(in the rows, 128 means zero)
The rows of D fall into 4 groups, and each row is roughly a mix of its group's hidden directions.
D:
[[161 188 166 127 114 108 169 136 150 109]
 [ 99 128 117 142 101  86  71 127  94 162]
 [156 174 138 142  66 116 148 159 121 152]
 [138 168 147 172  65 109 156 129 137 123]
 [ 94  83 138  82 178 125  98 126 126 107]
 [144 115 177  79 158 137 177 148 123 114]
 [143 115 104 167 124 129  50 115 146 140]
 [134 109 140 182  87 100 114 104 100 170]
 [107 160 170 140 114  98 142 141  87 180]
 [145 135  98  96 152 118  54 113 148 137]
 [ 75 128 161  96 161 101 113 163 120  97]
 [111 169 122 130 124 117  57 151 110 162]
 [108 116 192 104 141 121  95 178 118 141]
 [121 145 165  93 139 151 135 201 112 137]
 [127  86 152  88 146  75  97 154 127 105]
 [117 128 187 160 142 105 118 155  86 165]
 [132  93  96  81 141 133  76 143 144  92]
 [ 82  92 129  88 177 129 105 144 127  97]
 [111 121 190  99 113 118 151 175  99 146]
 [117  91 172 109 143  94  77 160 110 139]
 [145  87 174 114 112 114 131 175 101 167]
 [122  52 137  99 148 121 143 126 136  87]
 [ 89 150 100 123  95 185 108  98 102 134]
 [107  96 172 120 132  96  76 170 113 132]
 [121 102 188  98 129 108 127 169  99 161]
 [132 178 108 174  97 130 170 114 120 164]
 [112 177 113 159 146 151  80 123 123 175]
 [139 161 108  95 174 167 145 175 139 112]
 [ 97  98 121  76 137 121  96 181 120 104]
 [163 105  65 154 129 146 100 106 162 123]
 [129 160 134  86 166 156 188 115 135 108]
 [168  69 142 129 127 132 100 167 156 156]
 [ 95 131 122 136  93 113  55  98 113 135]
 [178  77  89 119 117 111 131 130 166 103]
 [132  90 151 149  92  91  76 121 115 163]
 [103  90 142 141 100  96 133  99  95  73]
 [ 95 110 153  83 158  78 116 142  96 106]
 [ 91 128 162 102 160 143 141 179  84 136]
 [151 108 157 154  84  97 108 103 102 175]
 [129  45 127 141 159 122 127  96 139 123]
 [180 133  76 124 143 144 114  98 175 122]
 [127  67 155 127 101  97  75 137 115 122]
 [125 185 130 124 127 167 152 185 131 152]
 [157  86  99 182 100 124 149  98 144 150]
 [127 196 140 138 138 152 138 163 129 176]
 [109 145 132 102 142 138 211 136 130 103]
 [107 132 131 106 121  85  73 118  99  79]
 [130  78 106 168 126 104  85  83 138 142]
 [113 127 172 130 131  71 110  79 101 147]
 [ 91  56 141 110 142 123 100 158 113 129]
 [149  92 111 124 173 131 186 121 159 100]
 [188 113 106 128 161 148  97  83 147 136]
 [115 201 134 110 141 137 180 146 131 136]
 [100 196 116 105 145 142  94  99 114 151]
 [158 105  97 120  65 115 100 134 109 167]
 [123 127 153 117 121 142 207 156 121 162]
 [134  65 118 160  88 109  83 118 124 119]
 [123 105 164 136  74 114 153 172 117  90]
 [165 134  63 135 127 157 103 102 164 119]
 [107 149 181  85 155 126 157 173 119 129]
 [ 93 156 119 104 135 115 147 123 126  51]
 [130 154 182 114  98 112 109 180 105 154]
 [154 121 146  70 138 103 158  88 145  91]
 [114 155 124 107 131 143 208 126 131  94]
 [126  76 147 181 110 103  91 109 107 141]
 [122 146  82 179 119 152  83  90 123 132]
 [160 116 152  96 141 113  60 110 110 100]
 [ 80 132 178 119 131 107 120 175  88 127]
 [155 184  97 142  84 136 146 115 130  88]
 [143 142  76 147 128 155  87 172 140 165]
 [136 124 186  67 142 112 107 161 118 129]
 [ 82 176 166 143 146 105  91 111 123 102]
 [102 141 166 112 123 131  85 186 100 154]
 [160 135  93 169 101 150 177 112 146  96]
 [ 91 181 135 117  84 110 112  94  96 115]
 [113 128 205 115 127  87 120 122 105 151]
 [ 98 107 167  89 153 101 171 164 109 125]
 [120 113 174 109 148 139 108 198 114 150]
 [100 151 154 138  75 117  82 153  98 153]
 [109  77 170 120 129 116 103 162  89 161]
 [164 175 142 116 168 157 166  97 147 140]
 [138 182 107 106 145 170 127 179 148 115]
 [152 103  67 144 151 157 117 114 176 122]
 [162 184  88 125 119 150 158 127 168 109]
 [102 131 169 124 109 141 185 180 126 148]
 [142 149  64 166 136 128 145  82 150 119]
 [110 113 121 128 167 147 131 118 168  57]
 [104 187 160 111 155 132 171 152 141 104]
 [116  73 153  89 143 108  79 139 103 140]
 [ 99 177  92 160 112 140 174 145 144 103]
 [120  84 181 122  96  96  91 128 105 148]
 [157 157  85 188  91 141 141 109 137 126]
 [146  73 149 126  85  98  78 131 115 135]
 [137  55 120 115 166 156 139 160 130 142]
 [130  91 109 114 184 166 153 126 161  96]
 [188  90 135 114 102 107 132 104 106  87]
 [ 93  78 151 121 175 116 104  85 124 118]
 [ 91 158 142  91 173 137 159 128 152  86]
 [111 109 174 114 121  78 121 183 105 139]
 [139  80 184  98 143 103 109 162 115 113]
 [ 83 148 160 115 193 132 152 122 136 102]
 [102 130 104 182 101 139 123 150 169  83]
 [123 153 103 123 144 154 209 113 144 126]
 [ 92 101 144 100 151 113  69 169 111 125]
 [122  91  82 173 123 150  99  81 130 119]
 [155 153  84 185 108 153 136  96 143 143]
 [ 91  92 136 177 103 107 105  98  90 139]
 [130 152 165 147 118 108  87 182 111 168]
 [102  98 169  97 155 145 122 183  99 140]
 [147  72 126 126  90 123  77 142 129 167]
 [169 160 105 124 128 140 167  97 154  76]
 [121 174 112 136 162 158 175 113 162  95]
 [139 130 143  82 156 132 201 120 110 144]
 [129  97 200 143 127  84 106 136 120 143]
 [ 68 135 163 121 127 117  72 121  97 120]
 [139  60  95 152 128 138 132  81 145 112]
 [114 122 131 138 167 151 162 149 151 197]
 [151 160 123 145 158 157 167  75 162 114]
 [126 150 163 159 140 114 150  77 107 180]
 [156  95  88 150 143 138 133  84 157  82]
 [136 156  89 176 131 153 166  82 147 130]
 [105  73 167 116 151 132  88 164 111 147]
 [126 178 122 175 121 168 157 150 127 168]
 [135  54 174 113 122 116 117 147 112 150]
 [125 119 160  84 152  98  73 127 104  94]
 [128  42 154 124 142 120 124 139 110 151]
 [142 160 102 175 125 143 107 109 137 191]
 [ 90 101 169 116  98 101  86 101  96 127]]
Each list below has three rows that fit no group; the rest each fit one group, if only roughly. Name those rows in the order they come.
  k298: [157  94 184 107 135 124 165 171 121 143]
  k58: [126 178 131 182  98 121 170  99 144 124]
  k258: [103 190 130 138 157 148 181 141 143 113]
  k690: [135 179  81 125 137 164 166 153 149 109]
  k813: [157 113  98 151 118 150 198 119 150 154]
  k194: [116 180  92 158 135 154 179 114 149 113]
  k594: [183 150  83 152 128 144 147 139 176 139]
  k235: [152 163 125 107 163 147 193 149 154 119]
  k96: [139 142  92 136 131 157 153 105 178  73]
  k429: [143  74 152 160  90  85 102 122 111 117]
  k89: [153  43 150 132 146 123 132 127 150 128]
  k748: [103  73 169  89 162 143 126 149 117 108]
  k840: [125  97 187 129 117 106 135 129  83 174]
	k235 k429 k840
  k993: [143  88 136  99 167 113  81  82 110 118]
  k218: [140 116 180  75 145 126 125 155 120  80]
  k544: [130 125 167 146  78  83  98 118  98 158]
  k783: [102 140 167 105 129  94 100 172 101 170]
  k385: [132 149 116 171 147 125 178  71 139 105]
  k76: [107 178 125  83 168 145 171 106 122 128]
  k5: [109 161  74 162 136 142  84 102 156 128]
  k650: [159 132  61 134 170 149 129 117 163 116]
  k244: [139 141 152  66 168 145 142 121 125  80]
  k17: [105 130 111 147 112 109  49 139  99 141]
  k220: [127  78 131 135 117 128  94 168 100 183]
	k993 k385 k650
  k856: [150 168 146 156  95  83 170  97 114 128]
  k868: [106  76 188  97 131 118 118 143  96 129]
  k898: [ 99 154 122  98 189 145 161  98 149 111]
  k165: [138 107 183 124 125 137 154 152  87 179]
  k479: [143 158 164 137  86 113 187 131 127  92]
  k213: [115 137 165 115 154 141 196 155 131  92]
  k796: [163 124 133 133 121 125 209 105 147 109]
  k850: [133 107  82 110 150 142  62  96 146 132]
  k661: [167  81  88 167 112 141  97 102 124 147]
  k852: [156 147 148 101 158 141 195 141 156 108]
  k543: [121 136 150  88 140 131  47 134 141 115]
	k165 k479 k543
  k790: [129  99 135 170  96 104  83  79 125 151]
  k62: [114 160 115 168 150 144 172  75 153 116]
  k692: [134  75 119 109 158 112 121  90 143  73]
  k827: [156 133 122 113 150 147 193 113 164  88]
  k55: [ 73  99 160 132 163 125  99 155 101 157]
  k966: [142 132  94 170  96 117 157  86 160  91]
  k985: [137 163 123 137 133 133 215 116 135 122]
  k425: [184  99  97 164 111 135  93  96 145 125]
  k108: [115 158 143 100 157 154 153 190 133  94]
  k792: [ 92 143 169 108 129 104  71 154  99 145]
  k216: [131  84 146 107 148  97 147 148 135  62]
  k920: [171 147  77 143 113 152 103 143 175 146]
	k790 k966 k985
  k999: [ 84  76 120 137 150 125 115  98 146  78]
  k763: [154 161 101 116 117 149 168  84 147  83]
  k352: [ 79 156 165 104 132 129 136 168 130  79]
  k789: [127 105 125 144 131 140 211 153 153 123]
  k177: [141 183 123  95 127 127 102 193 133 129]
  k506: [111 124 157 131 102 108  87 163  82 172]
  k740: [102 141 180 120 162 113 115 106  79 164]
  k537: [170 169 112  93 150 141 181 107 130 149]
  k143: [158 111  78 151 145 136 148  96 165  85]
  k578: [126 138 164 135 105 100  87 157 103 185]
  k724: [160  61 117 109 114 126  75 139 119 134]
  k593: [113 119 165  82 170 108 130 139 122  73]
  k563: [131 197 144 112 133 136 165 176 120 140]
	k740 k537 k578
  k657: [122 133  50 142 130 156 107  90 145 123]
  k945: [139 107 140  71 130 125  92 189 116 124]
  k401: [128 180  96 141 150 133 166  76 156 124]
  k759: [110 183 119 173 130 140 183 122 145 114]
  k927: [147 113  90 179 106 127  77 110 139 161]
  k970: [153 187 129 135 121 151 163 144 142 181]
  k719: [146 128  72 176 128 153 141 106 172 110]
  k315: [ 82 125 157 118 110  99  61 140 110 135]
  k712: [ 93  96 141  97 134 110 103 160 145  68]
  k975: [128 119 126 142 117 102  47 128 110 163]
  k67: [131 148 144 134 113 127 122 187 103 193]
	k401 k315 k67
  k799: [106 146  80 132 166 157 110  72 128 109]
  k375: [145  98 180 118 120 121  97 159 110 181]
  k294: [105 108 164  81 155  80  90 121 115 134]
  k77: [133 147 150 146  86  98  78 154 113 171]
  k79: [ 83 133 174  85 138 124 122 173  98 112]
  k408: [115  65  88 107 132 134  96 114 147  90]
  k198: [123 103  91 189  75 116 120 109 131 121]
  k64: [126  99 122 129  94 121  70 154 102 178]
  k250: [107  94 200 121 126 102 160 134 108 112]
  k371: [173 151  97 119 110  96  86  83 147 137]
  k786: [138 145  57 144  80 145 150 126 148 124]
  k722: [128 123  58 148 161 169 141 102 145 119]
  k757: [120 143  92 176 110 123 118  60 143 120]
  k643: [111 187 132 161 161 143 181 117 127 142]
  k955: [ 97 183 173  86 139 117 122 142  97 135]
	k799 k250 k757
  k861: [125 157  83 112 148 165 163 114 165  89]
  k183: [143 145  70 163 145 137 103 100 175 120]
  k586: [127 110 155 154 112 104  67 130  89 166]
  k481: [135 100  70 127 136 121 114  76 137  85]
  k40: [ 75 147 134 144 100 102  68 146 115 112]
  k376: [114 187 124 135 115 167 109 133 126 186]
  k591: [160 131  55 154 130 140 119 107 167 133]
  k350: [126 140  73 172 134 149 138  73 140 111]
  k395: [123 157 162 106 128 166 194 154 130 143]
  k564: [107 190 139 147 147 137 174 160 111 152]
	k586 k481 k350
  k334: [ 93 186 154 110 140 146 177 136 121 101]
  k313: [119 165 115 111 133 149 199 165 127 108]
  k630: [ 90  76 172 102 132 125 104 145  89 133]
  k13: [119 125 158  69 135 120 125 195 122 136]
  k887: [129  91 119 174 101 103  64 138 137 119]
  k678: [143 110 126 151 149 115 126  69 162  75]
  k995: [156 196 112 172 111 131 155 150 138 130]
  k31: [134 137 152  67 188 134 146 117 128 102]
  k669: [ 94  72  77 138 120 124  96 111 134 101]
  k28: [170 153  92 157 129 119 159  92 172 107]
  k571: [172 112 164 123  88 109  91 161 105 156]
	k334 k313 k678
  k494: [ 93 128 115 110 134 119  47 117 103 133]
  k872: [133 150 149  93 157 137 146 199 140 104]
  k234: [160 118  91 136 124 150  55 124 137 156]
  k297: [106 161 148  90 114 134 137 194 108 100]
  k700: [ 97 141 153  93 142 106  85 185 112 142]
  k242: [145 175  62 124 115 149 148 104 149 112]
  k370: [146 132 155 129 140  93  52 116 113 154]
  k440: [103 118 140 154 102  94  62  98 110 145]
  k911: [ 99  93 179 121 122  79 105 107 107 102]
  k322: [138 119 146 111 120 147 202 176 140 116]
	k234 k370 k911
